Named moves, each a turn or a mirror, and the order they were made in; the first pair answered
P:
|  17 |  26 |  -6 |  14 | -15 |   8 | -21 |   9 |   5 | -14 |   0 |  -5 | -18 |  -3 |   3 |  -3 |   3 |  -7 | -23 | => |  15 |  14 |   3 |  23 |  17 | -21 | -22 | -12 | -16 |  -4 |   6 |  11 | -15 |  -8 |  -2 | -15 |  -3 | -12 |  11 |
| -23 | -32 |   7 | -12 | -18 |  -1 |  18 |   0 |  18 | -15 | -28 |   5 | -13 |  20 | -26 |  11 |  23 |   8 | -25 | => | -26 | -42 |  15 |  -7 |   4 | -23 |  20 | -17 |   1 |  -8 | -22 |  16 | -11 |  15 | -31 |   4 |  22 |   8 |   4 |
|  24 |  16 |  12 |  24 |  25 | -34 |   7 |  -7 |  -4 |  -4 |   6 |   6 | -14 | -16 |   0 | -21 | -15 |   7 |   5 | => |  28 |  31 |   1 |  16 |  -9 |  -5 |   8 |  17 |  19 | -13 |  -2 | -10 | -14 |  -9 |   5 |  -7 | -11 |  11 | -29 |
Q:
|   0 |  -4 |   9 |  17 | -16 |   4 |  -3 |  -5 | -20 |   1 | -18 | -14 | -18 |  32 | -10 | -14 |  34 |   6 | -30 | => |  -2 |  -5 |   4 |  -2 | -29 |   3 |  10 |   0 | -11 | -13 | -15 | -10 | -18 |  41 | -10 |  -4 |  29 |   0 | -27 |
|   8 |  14 |  -1 | -13 |   3 | -10 |  -3 |   6 |  -7 |  22 |  19 |  -9 |   5 |  -4 |  12 |  -1 |   8 |  29 | -24 | => |   6 |  11 |  -1 | -10 |   2 | -10 |  -4 |   7 | -10 |  19 |  20 |  -9 |  -1 |   1 |  11 |  -3 |  12 |  32 | -23 |
|  -7 | -13 | -10 | -23 | -19 |   3 |   0 |  21 |  11 | -25 |  10 |  17 | -23 |  49 | -18 |  -6 |  37 |  14 |  -2 | => |  -6 |  -3 | -11 | -42 | -29 |   4 |   9 |  26 |  24 | -24 |  18 |  22 |  -3 |  45 | -11 |   9 |  16 |  -1 |   3 |
| -21 |   1 | -15 |   5 |  26 |   2 |  -8 |   6 |   0 |  -2 |   5 |   1 |   8 |   4 |  -5 |   2 |  -1 |  13 |   4 | => | -22 |  -1 | -17 |   1 |  26 |   1 |  -8 |   6 |   3 |  -5 |   6 |   0 |   6 |   8 |  -7 |   1 |   0 |  11 |   3 |
X:
|  23 | -14 |  21 |  28 |  47 | -10 | -28 | -15 | -15 |  -2 | -20 |  14 |  -9 | -14 |   5 |   6 |  13 |  -8 |  17 | => |  28 |  -2 |  22 |  30 |  39 |   2 | -32 |  -9 |  -7 |   7 | -22 |   7 |   2 | -25 |  12 |  12 |   4 | -11 |   4 |
| -15 | -28 | -18 | -19 | -14 |  -4 |  30 |   6 |  -1 | -42 |  -6 |   5 | -27 |  34 | -17 |   7 |  27 |   7 |  -6 | => | -12 | -27 | -14 |   5 |   0 |   0 |  13 |   2 | -14 | -33 | -14 |  -2 | -40 |  27 | -17 |  -5 |  43 |  19 | -16 |
|  -2 |  18 |  11 |  16 |  -9 |   5 | -14 |  29 |   6 |  -9 |   2 | -46 | -12 |   9 |  -3 |  10 |  18 | -12 | -13 | => |  -2 |  22 |  10 |   7 | -14 |   6 | -10 |  31 |  12 |  -8 |   6 | -44 |  -6 |   9 |  -3 |  17 |  11 | -16 | -10 |
|   6 | -29 |  -6 |  20 |  21 | -14 |  24 |  -9 |  -8 |   1 |  -6 |   5 | -18 |  -1 |  -8 |  -5 |   1 |   6 |  15 | => |   6 | -20 |  -2 |  32 |  24 |  -7 |  11 |  -9 |  -9 |  13 | -10 |  -2 | -15 | -12 |  -4 |  -9 |   3 |  12 |   4 |
Pairs:
Each pair is 2 to 3 moves apart.
|   0 |  29 |   6 |  19 | -13 |  34 | -12 |  13 |  -1 |  10 | -23 | -17 |   9 |  10 |  11 |   4 |  12 |   7 | -43 | => |  -7 |   2 |  17 |  31 |  36 | -10 | -11 | -21 | -39 |  20 | -11 |   9 |   3 |   8 |   1 | -17 |  10 |   7 |   9 | : Q P
|  -3 |  -3 |   2 |  28 | -11 |  21 | -41 |   1 | -30 |  -9 |  -2 | -10 | -22 |  -3 | -28 |   2 |   6 |  20 | -16 | => |  -9 | -18 |  -1 |  23 |  -3 |   2 | -26 |  -8 | -39 | -18 |   5 |   2 | -29 |   7 | -34 |  -1 |  11 |  16 |   5 | : Q P
|  -1 |   6 |   3 | -43 | -20 |   6 |  20 |   9 |  25 |  -6 |   0 |   7 |  26 |   6 |   7 |  20 |  -9 | -22 |   3 | => |   3 |  19 |   9 | -32 | -19 |  17 |   5 |  10 |  27 |   4 |  -3 |   0 |  32 |  -3 |  12 |  18 | -14 | -20 |  -3 | : P Q P
| -19 | -36 |  38 |  -1 |  25 | -35 |   8 | -25 |  -4 | -11 | -12 |  22 | -24 |  13 |   7 |  -1 |  -2 |   5 |  46 | => | -15 | -17 |  18 | -19 | -36 |  15 |  14 |  15 |  40 | -36 | -25 |  -7 | -34 |  25 |  11 |  15 |  11 |  11 | -18 | : P X
|   5 | -30 |  -1 | -22 |   6 | -28 |  27 | -23 | -11 | -28 |   7 |  14 | -18 |  22 | -21 |  -5 |  16 |   4 |  17 | => |  10 | -12 |   2 | -39 |  -4 | -28 |  25 | -18 |   8 | -16 |  17 |  19 |  16 |   9 |  -7 |  10 | -21 | -17 |  28 | : Q Q
|  -4 | -22 |  20 |  10 |  26 |  -7 |  -3 |  -5 | -15 |  -3 |  14 |  -1 | -31 |  -1 | -13 |  -5 |  24 |  26 |  -2 | => |   6 |   8 |  27 |  14 |  12 |  17 | -25 |   9 |   4 |  18 |   8 | -16 |  -8 | -22 |   6 |   3 |   3 |  25 | -21 | : X X
|  -9 | -22 | -12 |  -8 | -15 |   7 |  19 |  14 |   4 | -32 |   3 |   0 | -17 |  29 |  -6 |   2 |  32 |   8 | -14 | => |  -8 | -18 |  -1 | -19 |   4 | -24 |  25 |  -2 |   1 | -13 |  23 |  25 |  15 |  16 |  -2 |   9 |  -7 | -14 |  33 | : Q P Q
|  -8 |   6 |  14 |  -1 |  11 |  -3 | -12 |   5 |  14 |  11 |   3 |   0 |  13 | -11 |   1 |   6 |  -7 | -11 |   2 | => | -12 |  -9 |  11 |  -8 |  13 | -16 |   1 |   0 |   8 |   0 |   7 |   7 |   6 |  -3 |  -5 |   2 |  -1 | -12 |  15 | : X X X
|  -7 |  -9 | -10 | -12 | -29 |  13 |   7 |  10 |  12 | -30 |  -4 |   1 | -20 |  21 |  -2 |  11 |  15 |   8 | -19 | => |  -7 | -20 |   7 |  21 |  23 | -12 | -15 | -20 | -26 |  -4 |  -2 |  11 | -23 |   6 |  -6 | -15 |  16 |  15 |  12 | : P X
|  -5 | -26 | -21 |  -3 |  10 | -24 |  11 | -14 |  -3 | -19 |  -4 |   5 | -24 |  23 | -14 |  -9 |  34 |   4 |  12 | => |   0 | -13 | -21 | -30 |  -8 | -24 |  22 |  -8 |  20 | -16 |  11 |  14 |   6 |  16 |  -5 |  12 |   4 | -17 |  24 | : Q Q
|   8 |   6 | -18 |  -2 | -38 |  13 |   6 |   8 |   3 | -11 |  -3 | -16 |  29 |  -8 |   1 |   0 |  -3 | -10 | -21 | => |  -1 | -19 | -12 |   8 |   1 | -24 |  11 | -21 | -30 |  -9 |   6 |   4 |  18 |  -5 | -11 | -17 |   4 | -12 |  21 | : X P X
|   8 |   0 |   8 |   2 |  27 |   6 | -19 |  11 | -14 |  19 |  13 |  -1 |  -1 |   5 | -30 |   9 |  17 |  -3 |   5 | => |  10 |   9 |   0 | -16 |   3 |  20 |  -8 |  26 |   5 |   7 |  13 |  -8 |   8 |   9 | -23 |  24 |  11 | -13 |  -8 | : P X X
|  -2 |   5 |   8 | -23 |   3 | -20 |   9 |  -1 |   2 |   0 |   6 |  18 |  15 |  -7 |  11 |  13 | -25 | -17 |  26 | => |  -1 |  10 |  -1 | -30 | -18 |  -6 |  15 |  14 |  15 | -11 |   1 |   9 |  12 |   1 |  10 |  19 | -21 | -17 |  10 | : Q P X
|   4 |  16 |   7 |  13 |  24 |   2 | -23 |  -3 |  -2 |  34 |  -2 |   0 |  22 | -20 |  16 |   5 | -29 |  -2 |   6 | => |   5 |  22 |   1 |  -6 |   3 |  12 |  -9 |   9 |  17 |  23 |   1 |   0 |  32 | -11 |  19 |  17 | -34 | -10 |  -3 | : X P
|   2 | -13 | -12 |  12 | -13 |   8 |   0 |   6 |  -8 | -17 |  -5 | -18 | -26 |  14 | -10 |  -3 |  37 |  19 | -35 | => |   2 | -14 |   7 |  22 |  32 | -27 | -10 | -24 | -36 |  14 |   6 |   4 |  -4 |  -9 |  -9 | -14 |   9 |  11 |  15 | : X X P
|   1 | -21 |   0 |   2 | -13 |   1 |  19 |  -2 |  18 | -20 | -27 |  -5 | -23 |   3 |   1 | -17 |  34 |  21 | -19 | => |   1 | -21 |  11 |  21 |  11 |  -8 |   0 | -17 |  -1 |   3 | -29 |  -7 | -17 | -11 |   5 | -27 |  27 |  28 |  -8 | : P X
|  -9 | -15 | -13 |   3 |  -5 |  14 |   7 |  -2 |  -2 | -23 | -14 | -19 | -36 |  23 | -17 | -11 |  34 |  16 | -24 | => |  -2 |   6 |  -8 |  12 | -15 |  33 | -11 |   7 |   8 |  -5 | -20 | -29 | -17 |   2 |  -2 |  -6 |  22 |  14 | -39 | : X X
|   4 |  22 |  -2 | -17 | -15 |  13 |  10 |   9 |  20 |   7 |   8 |   6 |  15 |  -9 |  19 |  13 | -25 | -11 |   8 | => |  -9 | -15 |  -4 |  -6 |  14 | -14 |  18 | -10 | -15 | -11 |   6 |  17 | -21 |  15 |  -1 |  -9 |  10 |   4 |  25 | : X X X
|  21 |  34 |  40 |  48 |   6 |  -6 | -35 |  -2 |  13 |  30 |  37 | -20 |  41 | -22 |  24 | -19 | -54 |   3 |  11 | => |  17 |  26 |  20 |  -6 | -37 |  -4 |  13 |  16 |  47 | -12 |  52 | -11 |  42 |   7 |  23 |   8 | -60 | -20 |   9 | : X X P
|   1 |  -2 |  36 | -10 |   6 |  -5 |   4 | -28 |  -3 |  34 |   2 |   5 |  69 | -12 |  32 |  11 | -26 |  -9 |   5 | => |   5 |  10 |  30 |   2 | -15 |  29 | -11 |  -9 |   7 |  30 | -14 | -19 |  56 | -11 |  34 |  10 |  -6 |   7 | -38 | : Q P
